In the rows, 128 means zero.
A state moves one step at a time under one of 7 hidden systems, and each row is a state written as 18 numbers. Each run below is a few steps of one system.
J_212, run 1, 10 rows:
[[ 90 153 133 104 151 152 145 109 102 177 129 168 116 188  82 214  71 177]
 [ 95  74 105 106 129 165 114 107  88 154 151  76 180  40 114  96 157  64]
 [165 155  57 206 141 144 133 165  78 111 105 178  72 175 120 100 111 120]
 [101  61 196 131 111  99 137 218 199 147 130 121 123  81 123 136 128 128]
 [153 140  99 134  83 111 137  18 142  90  89 162 132 110 163 114 113 157]
 [147 145 177 138 195 116 169 144 126 141 175 118 157 174 149 129 192 126]
 [107 177 142  68  59 129  59 146 109 105 154 129 127 131 136 135  84 132]
 [117  80  61 120 155 129 141  99 128 144 119  88 123 156  79 176 147 146]
 [134 171 131 151 166 154  85 141 138 145  99 109 110  81 120  63 128  77]
 [120 107 169 158 130 123 162 144  93 145 124 187  85 137 145 184  85 147]]
J_743, run 2 (10 x 18):
[[120 127  97 167 128 112  84 128 164  97  74 117 115  98  94  78  97 115]
 [ 97 129 137 153 127  81 174 129 155 149 143 158 129  98 146 129  93 178]
 [131 123 176  86  93 130 144  98 119 136 154 134 164  98 192 122 147 117]
 [171 135 127 110 120 139 126 125 128  90 144 131 148 199 122 123 175 126]
 [121 129 106 106 156 131  77 165 159 139 140  81  93 125  68 130 137 121]
 [117 154  90 137 151 132 132  93 110 178 105 140  77 106 129 153  91 151]
 [113 102 182 166 156 122 156 110  75 140 101 143 147 116 166 143 123 104]
 [122 132 154 137  79 121 100 154 117  68 117 147 172 159 137 102 112 114]
 [113  89  76 119  89 111 133 167 171 118 152 106 147 132  97 121 140 148]
 [147 150  87 110 146 156 149 115 159 190 147 123  93  76 129  99 150 126]]
J_901, run 3 (10 x 18):
[[ 69 191 118  99 107 132 127 164 103 158 159 124 174 175 130 137  85 159]
 [114 102  94  89 107 197 162 168 110 193 173 134 162 103 110 115 146 109]
 [183 105  80 154 147 192 131 116 106 127 116 172  91 108  96  84 149  83]
 [162  85 149 200 187  91 115 142 124  98  93 132  43 111 120 142 138 106]
 [ 96 121 174 150  86  46  98 122 154  82  75 110 108 122 177 153  83 152]
 [ 79 160 153 110  99  89 172 101 150 132 134 117 226 165 166 132 114 178]
 [137 178 133  57 112 176 153 140 128 159 218 150 185 134 125  97 155 138]
 [185 107  58  93 143 206 125 124 100 151 167 142  78 132  79 136 177 109]
 [157  92  99 175 179 139  68 125 129 110  56  89  41 106  89 118 150  72]
 [ 82 131 179 200 154  61  90 131 133 109  37 120  95 127 134 151  55 134]]
J_825, run 4:
[[118 155  70 150 128 118 126 138 114 147  99  86 111 144 161 115 134 121]
 [114 132 179 124 143 144 143 169 157 173 121 144 130 124 121 127 118 123]
 [129  93 142 115  94 140 129  95 104 108 137 161 146 111 124 141 117 127]
 [140 140  82 158 152 114 126 114 102 109 133 112 136 142 135 101 152 116]
 [127 151 141 120 139 118 120 180 165 155 141 120  88 124 129 123 125 135]
 [128  86 147 118 102 130 140 102 140 133 101 145 121 120 135 161 120 141]
 [123 146 127 141 146 123 116  82 107 114 107 117 156 128 141 112 136 110]
 [109 156 143 125 146 124 119 171 114 132 165 128 130 144 121 131 118 137]
 [126  86 111 107  88 137 137 141 146 132 126 127 128 117 123 136 133 133]
 [146 137  98 145 145 145 138  91 130 139  93 135 114 121 130 104 134 117]]
J_563, run 5 (10 x 18):
[[156 158 102 111 119 181 132 115 124 132 118 168 133 192  97 126 131 135]
 [108  98 131 137 182 122 109 146 130 141 146  92 125  88  79 124 139 105]
 [130 150  93 134 102 130 121 103 101 143 108 144  73 111 157 141  90 144]
 [117  99 159 172 159  98 164 136 121 130  92 109 139 146 156 139 144 121]
 [113 161 160 115  85 126  96 148 131  98 131 155 156 128 134  99  96 126]
 [137  83 118 122 121 129 171 145 140 130 172 154 146 140 113 143 149 153]
 [152 145 104 112 134 155 106 113 137 141 130 105 110  93 136  92 155  95]
 [144 137 139 132 168 128 117 119 126 137 112 133  75 159 115 164 126 139]
 [ 88 107 134 138 120  95 102  94 120 110  96  93 150 101 138 137 104 123]
 [106 160 104 143 107 123 152 141 104 137 127 147 156 168 147 127 103 151]]
J_296, run 6, 10 rows:
[[ 82 122  94 140 100 150 150  79 170 135  84 150 239 108  87  66  98 129]
 [136 162 159 148 207 172 180 179 103 201 200 171 129 119 111 105 147 114]
 [168  95 123 114  71 133 101 148  66 104 165 141  49  77 184 142 138 102]
 [163  95  71 193 122  84 135 101 148  69  50 117  99 188 130 136 147 145]
 [ 97 171 194 122 160  96  80 148 219 117 107  87 157 117  90  88 117 130]
 [ 96 168 178  71 131 127 152  68 111 172 188 169 142 115 149 178  87 178]
 [129  85  92  97 108 167 161 107  53 133 153  95 178 153 161 148 187  97]
 [149 137  54 151  97 173  92 207 128 116  94 142  99 181  78  91 116 103]
 [116  86 129 165 158 101 120 158 191 161 102 130  55  52  90 129 102 141]
 [129 166 170 153 167  90 134  23 104 110 115 132 139  73 190 107 125 123]]
J_563, run 7:
[[124 155 162  67  98 176  58 148 104 124  96  96 132 184 126 150 132  89]
 [102  57  81 142 118 150 119 145 141 119 110 145 150 146  27 146 100 135]
 [108 154  63 172 155 129 143 119 123 170 130 125 113  54 124  70 108 124]
 [137 152 184 156 166 108 154 153  98 163 132 148  58 127 196 163 125 132]
 [130  76 190 125  77 106 103 118 125  67  96 130 154 133 162 140 130 107]
 [139 137  73 134  93 115 139 126 152  81 138 148 182 179  94  91 132 160]
 [114 152 115  97 161 128 143 155 177 185 189  96 131  89 108 110 151 141]
 [150 129 147  86 131 171 129  80 105 177 121 139  70 103 158 169 136 117]
 [132  98 131 170 163 129 107  89  83  89  74 109 133 166 120 149 138  98]
 [ 81 157 101 155 108  86  80 169 133  93 117 112 142 144  99 106  71 144]]
J_825, run 8:
[[144 121  84  69  46 127 156 111 108 136 167 116 125 126 199 153 157 154]
 [182 147 104 137 171 170 147 108 174 139  82 120 128 188 103 103 187 114]
 [129 153 168 106 158 131  56 141 158 120 135 141  72 100  64 142  83 134]
 [ 83  61  93 159 108  90 127 108  67 118 107 106 111 120 147 190  93 137]
 [ 94 164 128 155 128 132 135 138 119 152  85  81 180 123 186  74 132  86]
 [131 149 178 112 128 157 167 168 142 145 189 205 165 146 104 118 113 148]
 [171  58  95  99  94 135 126  96 130  88 173 136 126  90 101 125 171 134]
 [172 178  58 168 165 116 114 104 128 126  95 103  51 143 142 108 144 128]
 [103 126 213 142 167  96 105 177 163 155 102 107  82 122 129 173 104 130]
 [ 82 103 158 107  49 112 121  83  97 104  96 138 185 130 165 164  79 140]]
J_254, run 9, 10 rows:
[[155  88 133 107 160 112 106 116  97  89 189 106  99 139  96 173 170 130]
 [113 148  52 122 103 100  86 103 125 120  83  46 115 138 153 125 135 122]
 [ 79 119 147 157 150 129 134 161 164 176  66 120 126 134 102 149  83 131]
 [ 96 136 195 109 114 146 124 129  88 142 162 159 169  81 144 123  92 113]
 [162 115  98 144 121 149 173 136  74 109 174 174 148 177 133 127 154 132]
 [173 120  97 128 121 125 114 159 184 107 129 101 112 120 120  81 180 109]
 [137 125 100 142 133 104 111 107 173 140  99 132  50  84 118 138 103 155]
 [ 96 113 182 143 167  89 134  63 103 123 110 108 152 111 153 166 118 134]
 [112 180 163 108 100 133 110 134  84 111 122 138 163 199 155 150 107 128]
 [118 102 115  91  89 163 144 191 159 149 164 136 166 150  91 126 141 129]]
J_212, run 10:
[[155 153 175  74 156 148 179  86 216 183 119 110 152 146 155 130 194 147]
 [158 189 187  73 142 165  78  72  73  94 173 174 133 141 114 136 118 111]
 [ 89  83 100 133 156  98  93 161  51 103 172  67 122 151  97 182 130 120]
 [ 84 151  54 154 108 128  88 157 150 152  60  66 116 110 120  87 101 110]
 [131 119 151 155 165 169 190 124 168 204  84 185 109 118 117 135 110 139]
 [151  89 193 124 105 148 145 100  89 108 164 181 162  67 160 105 135  93]
 [150 113  87 160  96  87 131 148  84  55 162 135 136 190 144 133 143 148]
 [112 150 111 101 107  99  97 183 219 135 122  66 126 139 112 112 142 150]
 [146 165 129  93 149 154 125  50 168 171 100 149  81 105 121 144 115 157]
 [136 108 190 136 198 145 135  94  58 135 145 126 128 109 151 147 159  81]]
J_901, run 11 (10 x 18):
[[125 169 174 108 142 127 143  62 173 160  88 153 116 126 149 150 108 163]
 [102 131 175  96 153 113 119  75  73 118 180 107 185 116 142 151 137 117]
 [123 152  86 110  97 140  94 166  83  91 169 126 138 176 106 129 121 131]
 [126  97  85 133 129 161 145 192 175 177 110 109 101 127  87 117 143 119]
 [137 127 134 149 152 154 127  92 142 163  76 152  86  60 135 104 109 110]
 [126 108 172 176 163  91 144  90  64 103 126 143 127 130 165 157 122 119]
 [118 124 151 123  73  79 103 173 124  68 154 122 150 156 151 129 122 137]
 [123 135  89  97  92 134 160 144 200 155 131 130 152 157 109 118 132 175]
 [145 158 124  96 168 174 141  88 154 187 143 122 122  78 127  99 157 111]
 [156 133 139 135 173 153 106  88  52 118 130 145  83 133 129 160 130 101]]
J_743, run 12, 10 rows:
[[174 116  82 140 132 173 157 121 130 129 100 148 114 184 110 124 162 121]
 [130 117 151 143 179 127  88 152 150 125 128 122  97  90  79 112 122 105]
 [117 152 120 141 113  91 122  89 109 114 121 156  96 120 160 146  80 164]
 [ 94 104 162 144 126 100 161 118 118 136 106  99 180 126 176 137 144 122]
 [128 160 136 102  88 158 122 160 143 117 134 147 170 160 122  92 130 118]
 [139  83  96 106 122 138 131 152 132 129 181 130 116 126  84 150 145 144]
 [152 146  84 136 160 147 112  93 120 151 118 108  70  90 132 108 144 112]
 [137 134 179 173 175 102 138 128 125 131  94 151  84 145 150 156 111 135]
 [ 81 122 178 117  89 101  93 111 126  94  99 119 172 116 139 140  89 125]
 [101 132  84 125  92 122 159 131 121 120 144 121 203 165 129 113 130 153]]
J_254, run 13:
[[103 136 175 126 126 103 100 116 155 115 101  98 156 104 145 113 122 111]
 [116 146 136 117 106 130 141 133 110 137 135 167 119 157 131 162  88 160]
 [121 113 141 103 128 138 152 126 128 142 161 119 178 124 128 119 169 117]
 [162 163  80 128 133 159 118 130 126 142 124 138  86 139 119 107 138 121]
 [129  70 135 152 154 108 114 138 141 121 118 110  98  94 105 140 138 110]
 [104 152 119 146 110  93 105  86 105 109  99 119 128 114 160 129  95 137]
 [102 123 175 142 131 114 153 156 134 133 119 142 156 170 132 156 118 142]
 [130 151 143  79  88 160 124 134 136 140 158 144 158 120 141 113 132 127]
 [160 114  81 131 153 157 156 122 131 141 153 150 111 136  96 124 153 134]
 [148 125 118 141 161 117  93 116 129 114 118  88  94  91 128 106 158  96]]
J_296, run 14:
[[141 161 138 149 109 103 130 115 125  85 144 186 131 146 132 109  94 158]
 [123 106 142 112 135  97 153 152 163 146 166  96 133 125 142 148 165 147]
 [145 173  99  88  98 152 109  88 135 128 132 136 126 132 137 107 133 138]
 [138 105 130 133 167 146 132 139 132 157 112 109  91 153 106 163 151 121]
 [108 128 125 129 114 126  72 107 110  99 106 114 130  93 119 110 101 105]
 [101 129 135 171 161 111 160 130 109 147 115 137 139 152 137 148 111 142]
 [113 120 160 112  99 131 128 150 131 131 145 128 165  96 147 102 130 111]
 [157 131 103 136 121 142 165 129 120 131 153 178 113 150 128 133 129 149]
 [147 107 110 128 131 121 109 148 149 123 133  94 109 103 124 113 161 108]
 [134 163 121 138 136 115 105 102 134 118  98 139  89 138 125 130 107 140]]

Which system made each run below?
run 15, 2 rows:
[[146 112 161  86 136 182 135  68 158 168  65 118 130 130 138 151 157 108]
 [133 117 154 134 159 158  86 110  77  89 131 152 149 153  68 133 118  97]]
 -> J_296
run 16 (2 x 18):
[[129 143 199 113 148 127 122  66 104 121 119 153 135 136 151 164 116 126]
 [101  97 140 120 106 117 119 133  82  92 153 114 191 169 120 151 132 123]]
 -> J_296
run 17:
[[132  92 136 134 129 138 177 163 134 172 157 147 113  92 148 135 140 130]
 [175 126 152 133 128 156 120 107 120 118 115 148 103 113 151 107 154  97]]
 -> J_563
run 18, 2 rows:
[[145 182 169  79 118  87 123 127 203 132 147  99 110 149 167 144 150 176]
 [117 158 136  43 121 159 113  60 139 159 135 104 152 149 117 169 138 148]]
 -> J_901
run 19:
[[ 62 131  93 123 129 131 120  85  77 150 143 119 179  91 106 129  82 135]
 [116 158 130 176 170 140 157 175  73 152 139 134 147 167 152 111 139  98]]
 -> J_254
run 20, 2 rows:
[[126 133  94  52  46 195  79 147 122 146 124 114 132 126 121 122 125  97]
 [115  85  46 176 167 147 161 131 132 149 128 143 142 108  51  98 124 129]]
 -> J_254
run 21, 2 rows:
[[171 177 159 103 169 153 171 112 181 166 118 153 120 197 125 148 168 153]
 [134 104 165  68 129 149  58  90 143  99 134 123 118 121  67 163 122 124]]
 -> J_825
run 22:
[[159 150  90 148 116 122 166 119  96 138 156 151 100 116 181 108 142 138]
 [155 104 161 107 106 133 128 180 153 122 129 118 111 161 143 147 164 121]]
 -> J_212
run 23:
[[126 112 181  98 135  89 112  94  88 119 165 126  75 111 164 209 115 152]
 [113 152 108 136 121 121 107  64  95 114  52  71 164 168 175 132 140 105]]
 -> J_743
run 24, 2 rows:
[[162 111 151 130 129 121 150 175 195 125 152 130 138 103 133  79 179 117]
 [178 169 129 105 132 123 110 104 145 111 164 162  68 128 133 130 128 159]]
 -> J_296
run 25 (2 x 18):
[[ 86 120 137 108 131 101 140 101 111 119 186 118 194 111 113 133 122 148]
 [142 192  98 133 149 146 147 153 101 164 145 121 113 169 165 118 151 125]]
 -> J_254
run 26 (2 x 18):
[[143  89 146 144 129 156 165  94 141 128 101 174 160 116 113 107 133 114]
 [142 134 151 140 143 103 105 133 127  77 177 149 146 110 113 103 131 126]]
 -> J_743
